In the data rows, 500 means zero.
Some points:
vec![551, 542, 506, 735, 550, 470, 579, 327, 424, 499, 469, 658, 319, 756,
     393, 752, 630, 523, 143, 462, 631, 363, 721, 420, 469, 397, 549, 413,
     454, 311, 366, 375, 562, 337, 545, 514, 268]
vec![650, 0, 676, 334, 524, 424, 612, 657, 573, 423, 864, 601, 625, 815,
     662, 788, 598, 601, 584, 595, 415, 536, 330, 455, 629, 698, 574, 338,
     416, 614, 705, 531, 324, 510, 193, 417, 455]
vec![378, 323, 635, 367, 433, 587, 438, 266, 491, 473, 270, 315, 547, 666,
     496, 291, 816, 765, 904, 679, 752, 651, 439, 736, 473, 496, 807, 616,
     557, 604, 520, 427, 698, 727, 533, 682, 268]
vec![585, 359, 327, 304, 307, 622, 461, 687, 556, 999, 670, 507, 475, 524,
     637, 688, 325, 408, 454, 417, 428, 353, 339, 379, 465, 352, 533, 582,
     265, 461, 516, 779, 725, 445, 577, 709, 356]
vec![640, 463, 890, 601, 359, 579, 683, 315, 235, 352, 652, 385, 715, 219,
     795, 644, 550, 363, 565, 327, 450, 512, 582, 426, 464, 649, 492, 474,
     370, 279, 430, 598, 568, 515, 650, 768, 448]
vec![366, 380, 507, 371, 469, 465, 210, 599, 260, 283, 399, 509, 566, 588,
     507, 890, 686, 506, 456, 560, 476, 456, 655, 462, 420, 247, 274, 415,
     422, 390, 584, 485, 445, 406, 572, 455, 671]
vec![564, 505, 436, 412, 270, 449, 534, 496, 541, 557, 492, 359, 673, 501,
     734, 360, 535, 475, 380, 549, 599, 614, 476, 485, 980, 618, 500, 675,
     771, 803, 474, 529, 538, 391, 406, 739, 467]
vec![568, 322, 292, 284, 566, 389, 540, 339, 497, 313, 481, 343, 0, 550,
     700, 461, 294, 415, 534, 679, 791, 752, 644, 674, 674, 368, 639, 631,
     337, 253, 533, 425, 437, 524, 852, 558, 336]
vec![328, 276, 456, 511, 269, 629, 418, 288, 592, 400, 500, 635, 135, 572,
     608, 535, 558, 367, 509, 393, 373, 550, 646, 558, 763, 455, 451, 494,
     567, 541, 204, 504, 457, 649, 512, 451, 400]
vec![446, 677, 680, 517, 579, 732, 482, 732, 692, 706, 572, 358, 634, 880,
     652, 679, 649, 700, 526, 800, 515, 406, 653, 675, 565, 275, 511, 349,
     466, 311, 556, 498, 351, 384, 608, 159, 543]
vec![494, 487, 508, 446, 492, 454, 401, 375, 649, 488, 730, 454, 518, 493,
     301, 228, 333, 352, 518, 493, 226, 453, 256, 482, 254, 492, 332, 338,
     469, 222, 306, 476, 581, 296, 672, 630, 513]
vec![382, 622, 574, 558, 354, 417, 574, 518, 94, 423, 418, 469, 169, 575,
     519, 523, 354, 536, 766, 430, 379, 413, 527, 402, 528, 878, 514, 771,
     567, 536, 658, 510, 461, 303, 483, 121, 471]
vec![442, 576, 495, 359, 468, 451, 246, 349, 373, 599, 520, 744, 466, 470,
     567, 798, 507, 540, 390, 716, 645, 474, 564, 689, 544, 955, 470, 385,
     514, 600, 356, 168, 547, 653, 556, 706, 724]
vec![556, 512, 566, 438, 564, 446, 636, 733, 715, 521, 702, 999, 535, 442,
     725, 410, 297, 665, 590, 547, 390, 369, 722, 592, 567, 359, 247, 697,
     802, 467, 351, 557, 553, 762, 373, 416, 604]
vec![460, 289, 345, 529, 336, 472, 408, 379, 288, 445, 279, 440, 334, 568,
     181, 306, 365, 628, 754, 779, 684, 764, 623, 492, 618, 414, 23, 186,
     331, 394, 501, 657, 570, 442, 429, 383, 687]
vec![314, 743, 398, 239, 477, 291, 511, 529, 470, 397, 614, 548, 503, 649,
     645, 605, 536, 348, 554, 442, 530, 531, 329, 550, 504, 249, 515, 478,
     722, 361, 583, 396, 599, 757, 469, 417, 410]
vec![459, 342, 573, 315, 627, 660, 185, 518, 497, 824, 594, 622, 541, 483,
     289, 284, 495, 415, 466, 169, 396, 590, 461, 461, 355, 466, 260, 479,
     611, 443, 556, 689, 456, 640, 822, 806, 746]
vec![459, 616, 638, 551, 539, 494, 529, 152, 242, 659, 417, 646, 726, 570,
     584, 441, 209, 370, 372, 517, 366, 392, 357, 309, 595, 193, 408, 506,
     571, 727, 678, 453, 615, 587, 640, 823, 553]
vec![731, 648, 683, 345, 644, 660, 692, 274, 677, 506, 456, 608, 400, 198,
     308, 512, 772, 715, 910, 763, 589, 444, 474, 458, 526, 258, 667, 422,
     331, 372, 395, 437, 385, 352, 315, 690, 575]
vec![605, 710, 427, 493, 413, 872, 449, 331, 362, 212, 400, 246, 581, 364,
     488, 321, 326, 362, 607, 299, 447, 189, 561, 453, 266, 576, 348, 495,
     319, 619, 462, 524, 613, 727, 576, 568, 894]
vec![571, 410, 586, 422, 562, 272, 529, 555, 594, 487, 514, 377, 640, 784,
     363, 445, 355, 509, 425, 554, 691, 421, 652, 195, 771, 593, 564, 454,
     505, 417, 426, 560, 616, 609, 648, 662, 863]
vec![175, 672, 470, 571, 643, 315, 437, 652, 627, 411, 386, 383, 676, 829,
     683, 156, 563, 140, 414, 550, 406, 434, 382, 504, 522, 528, 577, 414,
     495, 573, 398, 778, 462, 512, 481, 645, 416]
vec![716, 721, 692, 539, 439, 405, 117, 409, 754, 513, 397, 326, 433, 705,
     271, 541, 376, 451, 584, 465, 494, 223, 630, 505, 450, 801, 539, 896,
     776, 432, 679, 586, 607, 324, 407, 397, 497]
vec![522, 617, 331, 551, 562, 927, 692, 616, 590, 621, 794, 695, 619, 575,
     660, 682, 667, 535, 767, 480, 740, 631, 639, 443, 309, 487, 459, 341,
     535, 441, 283, 552, 380, 425, 490, 304, 355]
vec![595, 353, 157, 201, 506, 506, 592, 451, 297, 519, 604, 731, 704, 970,
     578, 312, 562, 519, 306, 324, 104, 397, 494, 621, 451, 654, 368, 622,
     429, 526, 402, 306, 458, 407, 467, 528, 514]
vec![360, 411, 422, 382, 390, 405, 478, 524, 91, 587, 476, 182, 409, 345,
     575, 515, 640, 755, 546, 555, 641, 492, 679, 594, 578, 482, 346, 300,
     497, 483, 414, 388, 389, 370, 373, 403, 474]
vec![400, 190, 404, 458, 600, 501, 758, 769, 850, 624, 281, 309, 597, 84,
     312, 526, 416, 325, 494, 436, 307, 380, 460, 319, 501, 602, 527, 360,
     609, 226, 542, 583, 782, 766, 801, 390, 606]
vec![568, 545, 839, 999, 949, 464, 762, 566, 392, 473, 395, 382, 313, 393,
     315, 572, 362, 383, 469, 430, 280, 396, 256, 651, 419, 581, 512, 562,
     425, 517, 343, 572, 389, 607, 491, 552, 274]
vec![494, 401, 471, 640, 443, 179, 425, 475, 483, 532, 422, 720, 692, 602,
     646, 527, 371, 596, 626, 309, 605, 771, 657, 690, 540, 606, 999, 408,
     710, 521, 424, 554, 366, 365, 541, 410, 728]
vec![560, 452, 706, 962, 936, 999, 592, 719, 594, 798, 348, 95, 213, 421,
     520, 371, 482, 381, 325, 442, 513, 593, 650, 556, 620, 393, 454, 603,
     544, 559, 545, 247, 310, 416, 214, 428, 667]
vec![373, 527, 459, 310, 374, 490, 472, 494, 364, 540, 324, 675, 342, 176,
     357, 202, 609, 401, 233, 521, 356, 659, 664, 424, 826, 637, 793, 577,
     435, 347, 453, 421, 453, 341, 320, 384, 530]
vec![566, 794, 601, 579, 655, 420, 165, 534, 152, 516, 617, 637, 211, 582,
     401, 348, 463, 519, 749, 481, 621, 481, 325, 495, 464, 355, 568, 268,
     364, 342, 375, 511, 557, 589, 379, 463, 645]
vec![270, 411, 481, 576, 333, 472, 460, 270, 595, 446, 477, 450, 742, 619,
     610, 492, 562, 530, 641, 488, 617, 763, 595, 419, 371, 478, 67, 582,
     417, 533, 596, 415, 441, 505, 406, 275, 379]
vec![658, 114, 557, 640, 458, 546, 514, 217, 554, 524, 542, 403, 653, 601,
     682, 470, 517, 499, 450, 627, 540, 424, 413, 378, 275, 375, 428, 376,
     451, 439, 363, 256, 287, 420, 565, 313, 614]
vec![296, 498, 626, 276, 592, 448, 660, 555, 774, 507, 715, 570, 400, 598,
     375, 517, 482, 254, 431, 471, 753, 669, 413, 532, 357, 473, 398, 682,
     385, 665, 321, 425, 380, 203, 283, 418, 635]
vec![319, 492, 399, 202, 500, 663, 457, 152, 153, 503, 450, 372, 495, 335,
     304, 632, 323, 426, 314, 579, 530, 640, 359, 560, 492, 652, 813, 713,
     904, 607, 415, 725, 551, 350, 262, 313, 477]
vec![598, 666, 657, 614, 457, 367, 736, 598, 625, 574, 307, 642, 562, 800,
     600, 480, 733, 787, 590, 629, 522, 528, 349, 247, 377, 496, 437, 401,
     422, 643, 239, 402, 463, 293, 703, 170, 436]
vec![523, 521, 413, 454, 659, 570, 664, 436, 429, 387, 352, 889, 888, 454,
     533, 575, 478, 396, 281, 220, 561, 400, 201, 491, 562, 388, 429, 529,
     394, 171, 725, 416, 606, 478, 478, 183, 530]
vec![313, 428, 582, 438, 272, 509, 180, 515, 581, 578, 674, 619, 511, 538,
     253, 521, 351, 296, 488, 476, 635, 508, 652, 765, 737, 610, 772, 615,
     373, 567, 574, 534, 230, 722, 722, 396, 565]
vec![615, 687, 488, 437, 599, 256, 331, 468, 604, 577, 461, 466, 438, 276,
     701, 447, 751, 715, 488, 418, 643, 390, 513, 408, 378, 680, 284, 556,
     420, 285, 251, 490, 335, 490, 452, 520, 356]
vec![497, 552, 488, 669, 281, 633, 574, 635, 704, 678, 720, 592, 430, 304,
     270, 494, 462, 739, 234, 423, 380, 501, 199, 528, 571, 413, 368, 552,
     508, 549, 352, 345, 366, 490, 535, 647, 447]
vec![430, 400, 222, 686, 302, 547, 569, 611, 432, 252, 642, 481, 627, 564,
     395, 637, 504, 560, 743, 654, 577, 544, 503, 481, 471, 398, 645, 637,
     890, 145, 477, 437, 374, 385, 450, 821, 275]
vec![510, 759, 472, 411, 573, 373, 461, 295, 610, 462, 712, 134, 686, 509,
     713, 413, 525, 594, 363, 305, 290, 261, 495, 361, 481, 511, 606, 384,
     516, 294, 665, 497, 378, 346, 325, 499, 321]
vec![375, 484, 487, 424, 478, 394, 571, 627, 413, 613, 385, 605, 812, 200,
     531, 413, 493, 348, 478, 748, 524, 409, 348, 530, 451, 714, 315, 499,
     451, 175, 415, 391, 130, 520, 511, 449, 473]
vec![865, 845, 404, 393, 444, 633, 737, 623, 405, 274, 273, 389, 582, 634,
     371, 463, 433, 598, 479, 563, 570, 688, 457, 567, 458, 365, 634, 660,
     525, 323, 539, 500, 494, 754, 519, 443, 884]
vec![408, 622, 747, 716, 596, 525, 828, 640, 364, 483, 591, 409, 729, 530,
     519, 587, 538, 657, 551, 514, 575, 579, 613, 611, 653, 530, 448, 763,
     673, 447, 639, 629, 682, 635, 812, 583, 529]
vec![685, 520, 749, 323, 270, 649, 329, 626, 272, 358, 236, 464, 372, 463,
     432, 300, 534, 382, 339, 530, 469, 442, 491, 461, 204, 407, 690, 467,
     606, 674, 756, 659, 590, 752, 503, 607, 182]
vec![318, 213, 488, 532, 775, 492, 420, 810, 535, 520, 669, 347, 295, 458,
     466, 370, 402, 396, 332, 414, 607, 226, 337, 181, 356, 304, 403, 372,
     548, 658, 301, 427, 629, 615, 421, 519, 402]
vec![490, 483, 425, 578, 599, 257, 251, 565, 573, 436, 720, 413, 713, 434,
     333, 376, 676, 573, 532, 618, 464, 773, 772, 569, 688, 516, 472, 661,
     381, 510, 660, 347, 632, 617, 431, 584, 314]
vec![649, 564, 494, 498, 796, 628, 373, 540, 557, 581, 566, 346, 426, 387,
     557, 540, 495, 600, 452, 625, 491, 880, 522, 616, 473, 767, 481, 672,
     703, 760, 646, 777, 747, 637, 781, 363, 633]
vec![521, 570, 728, 550, 634, 611, 458, 713, 741, 641, 597, 896, 696, 286,
     703, 583, 397, 443, 662, 604, 578, 585, 723, 670, 376, 488, 477, 426,
     304, 545, 449, 375, 707, 290, 313, 459, 346]
vec![459, 592, 401, 655, 424, 122, 284, 514, 649, 686, 448, 414, 585, 525,
     641, 633, 565, 520, 540, 413, 416, 633, 379, 620, 424, 206, 524, 459,
     488, 485, 759, 438, 575, 438, 265, 644, 762]
vec![827, 890, 818, 669, 718, 799, 599, 589, 602, 261, 438, 617, 263, 464,
     424, 353, 308, 460, 423, 360, 470, 514, 295, 350, 825, 591, 320, 352,
     523, 453, 718, 550, 322, 330, 421, 709, 264]
vec![590, 278, 409, 565, 529, 368, 449, 511, 566, 521, 278, 552, 117, 585,
     533, 423, 380, 391, 562, 493, 574, 525, 619, 666, 460, 958, 505, 402,
     572, 367, 658, 251, 471, 421, 326, 613, 357]
vec![297, 518, 335, 413, 434, 582, 893, 479, 718, 619, 557, 654, 351, 429,
     357, 356, 229, 666, 304, 396, 489, 358, 649, 403, 181, 431, 664, 406,
     535, 717, 883, 552, 314, 597, 533, 697, 417]
Along one direction, these points spread out more than along any other. Take the direction at right angles to it along which they spread out most. Go by this last direction. How far along it is each point below, from 0 to 99? 50 is the average, and the first point above lies past it. One standard deviation of the points above along it is 16.
vec![288, 544, 333, 348, 552, 466, 644, 537, 510, 485, 457, 468, 178, 354,
     611, 603, 672, 503, 820, 502, 243, 494, 443, 222, 437, 361, 601, 523,
     474, 756, 688, 342, 450, 443, 676, 538, 705] 48
vec![453, 659, 436, 728, 532, 732, 518, 522, 615, 360, 506, 693, 503, 616,
     441, 661, 504, 397, 431, 583, 411, 641, 673, 404, 336, 559, 557, 411,
     462, 678, 521, 539, 687, 445, 549, 999, 594] 47
vec![423, 342, 531, 555, 470, 978, 324, 525, 645, 483, 504, 682, 493, 758,
     684, 523, 598, 641, 453, 344, 270, 448, 237, 375, 487, 476, 619, 488,
     398, 171, 486, 549, 679, 598, 421, 166, 475] 65
vec![787, 533, 581, 505, 347, 325, 270, 403, 513, 565, 541, 464, 571, 372,
     236, 538, 256, 224, 495, 319, 282, 429, 506, 207, 376, 214, 568, 433,
     478, 598, 378, 284, 323, 533, 386, 155, 240] 52
vec![545, 554, 199, 792, 487, 405, 187, 528, 410, 781, 685, 723, 691, 432,
     677, 556, 732, 637, 632, 686, 643, 540, 405, 421, 457, 618, 673, 552,
     419, 623, 592, 555, 427, 486, 567, 375, 376] 62
vec![827, 664, 579, 542, 276, 384, 270, 607, 494, 220, 534, 381, 236, 232,
     507, 397, 521, 328, 293, 397, 461, 538, 362, 675, 416, 334, 433, 373,
     548, 739, 525, 417, 532, 353, 746, 307, 610] 38
vec![377, 464, 374, 481, 346, 548, 984, 747, 535, 674, 693, 451, 504, 499,
     258, 278, 506, 377, 567, 307, 567, 299, 349, 661, 645, 668, 520, 485,
     504, 762, 680, 526, 748, 481, 607, 576, 654] 40
vec![374, 102, 358, 732, 442, 341, 233, 247, 576, 194, 393, 572, 253, 230,
     503, 282, 588, 635, 268, 531, 531, 280, 457, 542, 483, 456, 552, 682,
     647, 641, 748, 866, 690, 574, 590, 485, 729] 19
vec![628, 695, 456, 658, 739, 496, 661, 478, 430, 510, 471, 465, 748, 483,
     415, 549, 574, 439, 369, 510, 460, 436, 525, 459, 612, 608, 694, 465,
     441, 835, 456, 565, 561, 668, 588, 398, 552] 46
vec![574, 327, 433, 285, 544, 440, 381, 466, 482, 341, 180, 582, 653, 593,
     519, 993, 797, 649, 752, 426, 473, 375, 452, 450, 621, 491, 264, 577,
     590, 773, 482, 623, 445, 418, 469, 769, 418] 54
vec![436, 610, 433, 313, 602, 466, 464, 442, 548, 354, 358, 291, 583, 328,
     340, 548, 258, 570, 505, 488, 486, 682, 666, 703, 638, 580, 486, 370,
     490, 700, 436, 421, 609, 444, 495, 212, 101] 40
vec![360, 429, 430, 516, 446, 550, 339, 573, 358, 272, 397, 391, 754, 293,
     569, 519, 374, 710, 488, 632, 582, 522, 307, 368, 360, 442, 498, 466,
     316, 482, 478, 500, 428, 379, 409, 551, 449] 53
vec![395, 407, 478, 449, 433, 207, 700, 654, 410, 486, 405, 335, 316, 503,
     488, 549, 409, 746, 359, 348, 382, 682, 649, 534, 373, 424, 539, 557,
     171, 335, 255, 475, 462, 471, 374, 789, 536] 51
vec![610, 368, 371, 523, 544, 536, 693, 479, 408, 370, 386, 514, 638, 447,
     329, 327, 549, 238, 562, 513, 549, 235, 737, 787, 625, 433, 606, 651,
     489, 668, 426, 619, 422, 335, 364, 436, 382] 43
vec![349, 698, 287, 416, 315, 521, 407, 384, 658, 418, 453, 249, 348, 483,
     601, 906, 642, 645, 548, 543, 515, 364, 422, 591, 629, 581, 477, 318,
     366, 603, 331, 542, 441, 699, 401, 522, 551] 51
vec![679, 651, 599, 533, 401, 141, 999, 290, 437, 653, 675, 555, 348, 539,
     546, 481, 683, 364, 363, 645, 530, 604, 564, 534, 274, 390, 357, 434,
     532, 432, 598, 765, 638, 747, 444, 375, 573] 55
